Turns in one plane each, and the order they were made in; the first pair answered:
bufu (before -> after):
[ 16.8  20.4 -38.7   5.5 -15.0  10.5 -12.7   4.5]  ->  [ -2.2  25.6 -33.5  12.6  -7.5  22.0 -10.0  11.4]
[  9.3   0.8   1.9   6.5  13.0   2.3  -1.4 -12.2]  ->  [ 10.6   1.7  -0.7   5.1  11.8   0.4  -3.8 -11.8]
[ 15.2 -15.8 -12.2 -15.6  -9.8   9.3   2.3  -1.9]  ->  [ 13.3  -8.9 -21.3 -13.1  -9.7   3.2  -2.3   3.0]
nop (before -> after):
[-3.2 -3.3 14.5 -9.2 -8.8 37.3 22.8  0.4]  ->  [-11.4   0.7  12.7  -6.4  -5.2  37.7  21.4   5.5]
[  8.8   2.7   5.8  -4.5 -22.4  -5.3   1.1  -8.0]  ->  [ -6.8  -8.0   1.0 -19.2  -7.2  -4.5  -3.0  12.9]
[-13.5  11.9   7.7   0.2 -12.8   4.6   2.2   1.4]  ->  [  3.1  -1.8  10.9  -9.6 -17.1   3.2   4.1  -7.1]
vegi (before -> after):
[-25.7   5.9  30.6  17.7   4.5  -7.2  10.1  10.2]  ->  [-19.8   2.6 -11.6  -9.7  -8.6  -3.1   7.5  36.9]
[ -0.1  -2.4 -35.0 -23.8  16.8  14.3 -12.9  13.9]  ->  [ -6.8   1.7  18.6  11.6  35.6  13.4 -11.2 -22.7]
[  5.4  -0.2 -16.0 -16.7 -32.7  -5.8   9.2  12.0]  ->  [  9.0  -3.4  -1.0  -5.0  -8.7  33.9  12.7 -20.0]
[13.4 12.2  1.2 10.8 -9.2 -0.3  6.0 -2.3]  ->  [ 13.8  11.8  -6.0   6.2 -11.9  -0.1   6.1   1.9]
fek (before -> after):
[ -8.7  -3.2 -15.3  -1.6   9.6 -29.1 -16.7  23.8]  ->  [-15.1  -0.8  -5.9   0.4  -6.4 -28.4  -4.9  31.3]
[ -0.9 -11.3  29.1  -9.6 -21.6  10.0  28.6   3.4]  ->  [  3.4 -10.7  28.9   4.9  30.3   6.4   0.6 -24.1]
[ 10.1  -1.4  11.7  -1.2  10.9 -19.1  -8.5 -10.4]  ->  [ 16.6  -6.2  -3.2 -15.7  -6.0 -15.8  -2.3   1.2]
Now pairs of rows:
Between the rows of a pair lie 2 to 3 turns.
[ 15.8   7.8   2.0  16.3  13.2  17.2  -5.3 -14.9]  ->  [  6.6  -1.3 -19.4  -7.8   3.1  22.7  -0.8  18.2]
fek nop
[-26.8   9.6  -0.4 -17.1   1.4 -15.3  -0.9  27.6]  ->  [-23.1   8.1 -13.0 -18.3  24.1   8.1  -8.2  17.3]
fek vegi
[-5.9 -7.3 14.8 10.5  7.6 -3.7 -2.2  2.8]  ->  [  2.7  -6.8  -4.4  -2.0  -7.3 -11.6  -2.3  15.0]
nop vegi
[  1.0  -1.2 -23.9  -8.8 -18.9 -14.6  -6.5  16.3]  ->  [ -4.7  -6.8 -19.6  -3.4  15.9  28.3  -7.2  -4.1]
vegi bufu nop
[  6.8  -7.4 -13.6 -14.1   8.0 -18.5 -11.8   8.5]  ->  [-18.9  17.7  -4.1  12.2   9.7  -4.7  -6.6   8.4]
nop bufu
[ -7.9   6.4  -1.6   5.1  15.9  -2.0 -14.5  -2.1]  ->  [ -7.3   3.8 -12.3  -8.8  -9.5   3.1  -3.1  15.0]
vegi vegi fek
[  7.3   8.7  -0.6   0.2 -11.0  -6.2   0.3  -1.1]  ->  [ 10.3  -1.6  -2.5 -10.2  -6.8  -5.5  -1.1   3.3]
bufu nop
[-19.6 -13.8  -4.4 -16.0  14.9   6.3  -2.5  20.4]  ->  [ -9.6 -19.8  -6.3 -19.9  16.5  13.9  -0.8  12.8]
vegi fek
[ 10.9 -12.3   1.7 -24.2  -9.1  -1.8   4.1  10.2]  ->  [-12.6   7.3   1.9   1.2  25.9   7.0  -9.6   3.5]
nop bufu fek
[-16.3   5.2   9.0  -4.3 -19.9 -12.0  -1.0  11.5]  ->  [ -5.4   1.1  16.3  -3.1 -26.0  -9.0   3.5   0.5]
bufu nop
[-8.6 -7.1  1.2 -2.1 22.2  8.1 -6.0 -0.3]  ->  [ -5.9  14.7 -10.1  11.6   6.1  10.2  -3.6  -4.3]
fek nop fek
[-17.9  18.0  -6.7  17.2   3.2 -20.3 -25.4  -9.0]  ->  [ 21.1 -14.2 -13.1 -16.6 -22.3  10.2  -4.9 -20.8]
nop fek vegi
[  3.4   1.6  12.5   8.2  -6.8 -15.4  -1.8  -8.6]  ->  [  9.3  -3.7  -3.9   0.1   3.3  17.1   0.1 -14.8]
vegi vegi
[-23.9  27.7 -23.9  19.3   7.6   6.3  -1.0  18.4]  ->  [-36.2  20.0   6.0  24.3   7.9   2.6   6.7  16.9]
fek bufu vegi
[ -0.2 -21.0   7.9 -26.2   4.8   2.2   2.1  10.4]  ->  [ 19.4   0.5  14.8  -0.3 -17.5   1.3   7.6 -19.0]
nop nop
[  8.8 -20.1 -18.4  -3.7   6.6   0.0  -7.8  19.8]  ->  [  9.1 -21.4 -12.8  -3.5   0.5  18.2   1.9  14.9]
bufu vegi fek
[  4.5  12.7   5.5  25.2   3.3  -8.9  -6.1 -16.6]  ->  [ -9.1   5.2 -13.3   9.5  17.9 -16.8 -15.4   9.2]
nop bufu nop
[  9.8 -30.0  14.0 -19.3  -4.2  14.3   9.6 -11.3]  ->  [ 12.4  -8.7  -5.2 -11.6 -16.5 -35.3  -8.9   3.3]
vegi bufu bufu
[  3.8  -9.7  -8.5 -13.7 -12.9 -13.5  -2.2  17.4]  ->  [-10.5  -5.0  -2.8  -2.3  11.8  26.5   1.3   4.8]
bufu bufu vegi
[-35.2  12.4  -3.5   9.0  22.3   1.3   1.0  24.7]  ->  [-20.7  -5.9  21.8   9.0  38.6  -8.3  -3.2   1.8]
bufu fek vegi
[-29.4   7.0  18.9   7.1 -19.0  -6.1   7.0  25.6]  ->  [ 15.4  20.3  -2.9  22.6  -0.3 -20.6 -20.1 -20.1]
fek vegi nop
[-15.6  14.4 -13.3   9.8   7.0 -14.5 -16.5  -4.2]  ->  [-32.1   6.8  -0.3   6.2   9.0   7.1  -3.4   4.6]
bufu vegi bufu
[ 26.1 -14.1  -2.3 -12.8 -29.8   9.6  23.0   1.4]  ->  [ 21.4 -11.1  18.5  -0.9 -32.1 -10.6  22.4  -3.1]
vegi vegi
[-12.7  -9.4  27.1 -19.1  30.5  11.4   0.0   4.3]  ->  [ 10.1 -17.6  31.4 -24.6  18.0  -8.0  -1.1  -6.6]
fek vegi bufu
[ 16.7 -12.0  -4.2  -2.4  14.1  -3.6 -18.3 -22.7]  ->  [ -9.0  -4.9  -3.4  -1.8  17.6 -23.7 -24.2   2.4]
vegi nop
[  0.0  -4.2 -19.3 -20.1 -18.2   5.2  10.9  21.7]  ->  [ -4.6  18.7 -15.4   4.3 -26.7   7.6  13.9  11.1]
bufu nop
[ 13.1 -12.6 -11.8  -6.7  10.1  21.7  -3.4 -16.5]  ->  [-13.7   7.0   9.4  19.0  19.9  -3.1 -10.5 -11.6]
bufu nop vegi
[ 32.9 -18.5   8.6 -10.2  -9.5 -17.4   2.7 -20.7]  ->  [ -5.1  25.2   3.4  31.1   9.7  14.7   1.2 -23.3]
nop vegi nop
[ 10.4   6.7   8.8   9.3 -18.6 -18.3   3.2  -7.3]  ->  [-16.8  12.7   1.9  10.3  -4.3 -17.6  -1.8  13.7]
nop nop
[ -5.9  -0.9  -1.4  -1.5 -17.9  13.1  -2.1  28.1]  ->  [-0.4 -2.7  5.3  9.1 12.0 30.9 -9.8  2.0]
vegi fek
[  8.9  13.2 -14.5   1.3 -14.3  -6.7   6.2  -1.8]  ->  [-14.9  13.3 -10.5   2.0   0.5   3.0   6.9  13.7]
nop nop bufu
[-3.3  7.2  6.1 11.3 -4.0  5.3  7.5 -3.3]  ->  [  6.0   1.2  -4.9  -2.0 -11.8  -7.4   5.9   6.1]
vegi nop bufu
[  0.7   5.4 -11.5 -10.4   3.0   6.1   5.4   5.4]  ->  [-2.3 15.9 -1.7  4.3 -1.5  5.6  7.3 -2.1]
nop fek
[ -5.9  -9.3  -3.9  -9.0 -26.5 -11.0  -8.2  33.7]  ->  [  7.3   4.9 -16.9   4.8 -29.8  31.2  -0.7   6.9]
bufu nop vegi
[-27.0  12.7  12.1  15.1  18.3 -13.1 -10.3   6.4]  ->  [  7.4  26.6 -22.7  15.5  -0.6  -9.8 -14.5 -10.7]
fek nop
[-14.4  23.3 -15.5  11.5  -5.3  17.0   0.7  10.2]  ->  [ -8.1  21.0 -24.8   7.8   1.6  18.0  -5.2   7.5]
fek fek
[ 14.5  33.0 -19.9  24.9 -10.1 -16.1  -9.5 -23.2]  ->  [ 22.8  27.6 -29.5  16.8 -13.7   8.5  -2.2 -26.7]
fek vegi
[  9.1  -3.7  -8.4  -1.2  10.3  -1.6 -13.6 -16.9]  ->  [ -9.7  -4.3  -3.3  -1.8  19.2   6.2 -12.6  -6.0]
nop bufu bufu
[ 17.1  -4.1  -3.5 -11.0   5.2   0.1  -6.2 -18.0]  ->  [  5.5  10.5 -12.9  -9.0 -19.9  -6.9   0.6   3.6]
fek bufu bufu
[  1.8 -11.6  -3.2 -26.0   5.9 -11.1  -8.6  40.6]  ->  [ -2.2 -14.2   7.9 -20.5   9.9  34.8   7.3  25.1]
bufu vegi fek
[-14.0  14.7  25.2  24.9 -13.8 -10.9  10.1 -11.0]  ->  [ 18.0 -21.6   8.8 -15.9 -12.9 -28.7   2.8  -5.4]
nop bufu
[ -3.1   9.7   9.4  12.3 -16.9  12.1  14.6 -12.7]  ->  [-12.1 -16.1  23.2  -4.4   6.3   5.4  10.2  -2.5]
bufu nop fek
[-17.7   7.4  -8.6  -2.0   8.7 -19.0 -10.8  25.1]  ->  [-28.1   4.2   5.9   0.4  10.4  -6.1  -2.9  25.5]
fek bufu
[-16.7  15.6 -16.5   6.4  14.8  -4.1 -13.4   9.2]  ->  [-20.2  16.8  12.9  18.4   5.1 -11.2  -4.9   0.5]
fek vegi vegi
[ 19.9   8.7 -23.5  17.4  10.7 -11.8  -4.4  -8.4]  ->  [  5.9  13.6 -30.6  10.9 -12.2  -2.2   9.6  14.5]
bufu fek
[ -2.0  15.7 -18.8   0.6 -15.7  -0.7   1.5  13.7]  ->  [ 16.3   3.5  -4.5  -3.4 -23.5   6.7  10.1  -4.4]
bufu nop
[ 18.6  17.7  16.9  25.1 -10.1 -14.4 -11.2 -34.2]  ->  [  0.9  30.1   0.9  20.2 -35.5 -24.0  -4.9  -1.6]
bufu vegi fek
[-11.0  19.7 -44.4   5.7   4.3 -10.3   1.2   8.4]  ->  [ 23.9 -11.0 -18.6  -2.4  18.9  13.3   9.0 -34.0]
vegi nop
[ -8.6  -2.3  -4.0   1.3  24.7  -5.5 -13.8  -0.8]  ->  [-12.1  -2.5  -0.1  -0.8  17.0 -15.8 -12.9   6.3]
bufu vegi
[  2.1 -22.6 -16.5 -19.8  11.2   8.2 -18.3   8.2]  ->  [ 27.5  -6.5  -8.6   1.7 -11.6   6.3 -11.1 -24.3]
nop nop
[ -1.2  -3.3   5.9   1.0  -7.8 -11.0  -3.7  -7.6]  ->  [ -5.4   2.5   0.3   3.3  -5.9 -12.4  -6.2  -2.4]
bufu bufu
[-18.9   9.2  -7.0  -0.3  -7.6  -0.1  -5.2  16.7]  ->  [ 11.2   6.4  -7.1  -0.1 -22.8   5.6   0.6  -8.9]
nop vegi
[ 22.6  -1.8 -12.1  -4.4 -12.9   6.2   6.7 -10.3]  ->  [  9.5   4.7  -1.3   2.7 -26.6  -6.5  13.5   2.7]
fek vegi
[  4.8  -4.7   6.4  -3.1 -23.0 -12.0  10.6  -9.7]  ->  [  8.4  -1.2 -20.5  -8.4  -7.1 -17.6  -6.4  -5.5]
fek bufu vegi
[-12.5   2.2  -3.1  18.8  11.5  -7.1   4.3  14.6]  ->  [ -1.7 -12.1 -10.8   6.2  23.2   5.3   2.1   9.9]
bufu fek bufu
[-17.8 -15.9 -14.0 -10.9 -16.8  -5.6   4.3  27.4]  ->  [-22.0 -20.5  -2.2  -9.6 -14.0   2.8   9.4  24.2]
bufu bufu
[  0.5 -19.3   0.5 -29.9  10.9   6.0 -15.0   6.0]  ->  [  2.0  -1.9 -20.5 -21.5  12.9  10.8 -21.1   5.3]
vegi nop fek
[ -5.8   8.6   0.7  -1.7 -10.7 -10.6   5.0   6.8]  ->  [  3.1   4.6 -13.2  -7.6   1.6 -11.2  -4.7   2.9]
fek fek
[  0.1 -19.1   7.1  -9.3  19.4   6.4  -9.4  -6.4]  ->  [ -4.2   0.9  11.3  13.2  16.3   9.1  -8.1 -16.8]
nop fek vegi
[ -2.9   3.6 -28.2 -10.7   5.8  20.0  -4.7   2.0]  ->  [  5.3  -1.2   3.6  -6.5 -25.8  17.6  16.4  -8.5]
fek nop
[ -3.3   8.5  -4.9   7.1  25.1  11.3 -17.0 -15.6]  ->  [ -8.4   7.1  25.4  10.5 -14.4  10.9   9.8 -10.7]
nop fek fek
[ -3.0 -18.5   1.5 -28.8  12.6   5.4  -8.9  10.5]  ->  [ 25.3  -2.3  10.7  -6.0 -12.4   3.3  -1.6 -24.0]
nop nop
[ 10.1   7.8 -13.8   9.1  13.8  17.8 -15.7  -6.3]  ->  [ -0.7  12.9  12.6  23.4   8.4  -6.6 -16.0  -6.8]
vegi bufu
[-13.2  -6.0  16.6   0.5  -4.9  -9.0  -0.4  14.4]  ->  [ -2.6  -3.1  -9.2 -10.0 -14.9   5.3   0.8  18.3]
bufu nop vegi
[-9.4 -8.2 12.6 -3.7 -2.9 13.5  8.8  3.7]  ->  [ -6.9   1.2  10.8   6.5   5.8 -19.0  -7.6   0.5]
nop fek vegi
[  8.1 -11.5   9.8 -15.5   2.6 -16.8  -8.5   9.8]  ->  [ 12.7 -11.4  -8.0 -20.5  10.1   1.2 -10.4   6.2]
vegi bufu
[-17.4  -5.6  20.5   7.5 -14.3   7.9  14.0  -1.7]  ->  [  2.5 -12.6 -24.4 -17.8  -9.5   9.5  -0.1   6.6]
fek fek bufu
[ -7.6  15.1 -20.4 -13.1 -11.9   4.4   0.7  17.4]  ->  [  4.2   6.0   7.5  -0.5   5.4  27.8   6.2 -19.4]
vegi bufu
[ 12.4 -23.9  -8.5 -15.7  25.1 -27.8 -17.3  -1.5]  ->  [ 11.3   1.8   8.2   4.0 -40.7 -24.8  15.3  -0.3]
fek nop nop
[ -0.8  15.4 -11.3   9.0 -12.4  -2.4   3.5   1.8]  ->  [-0.5 14.2 -8.9 12.5 -3.3 10.4  3.7 -5.8]
vegi fek
[ 35.2 -19.3  -6.4 -10.4   6.4  -1.7  -4.9 -13.7]  ->  [ 30.5  -4.5  -7.7   2.1   4.7 -25.9 -14.8  -9.2]
vegi bufu
[-11.6  17.4   9.4   2.7  -7.5  24.5  -3.2   0.3]  ->  [ -6.7  17.7  10.2   4.3 -10.0  25.1  -1.3  -4.8]
nop nop nop
[ 19.6  -1.4 -26.0 -13.9  -3.6  27.4   5.9 -16.7]  ->  [  1.3  10.8  10.6  20.3  23.6  -3.1  -9.9 -32.7]
fek vegi fek
[ 15.4 -30.5  29.7  -7.0  -4.5  14.1  15.7 -22.5]  ->  [  4.2 -10.0  28.9   9.1  -3.6 -43.5  -4.2  -8.7]
vegi bufu fek
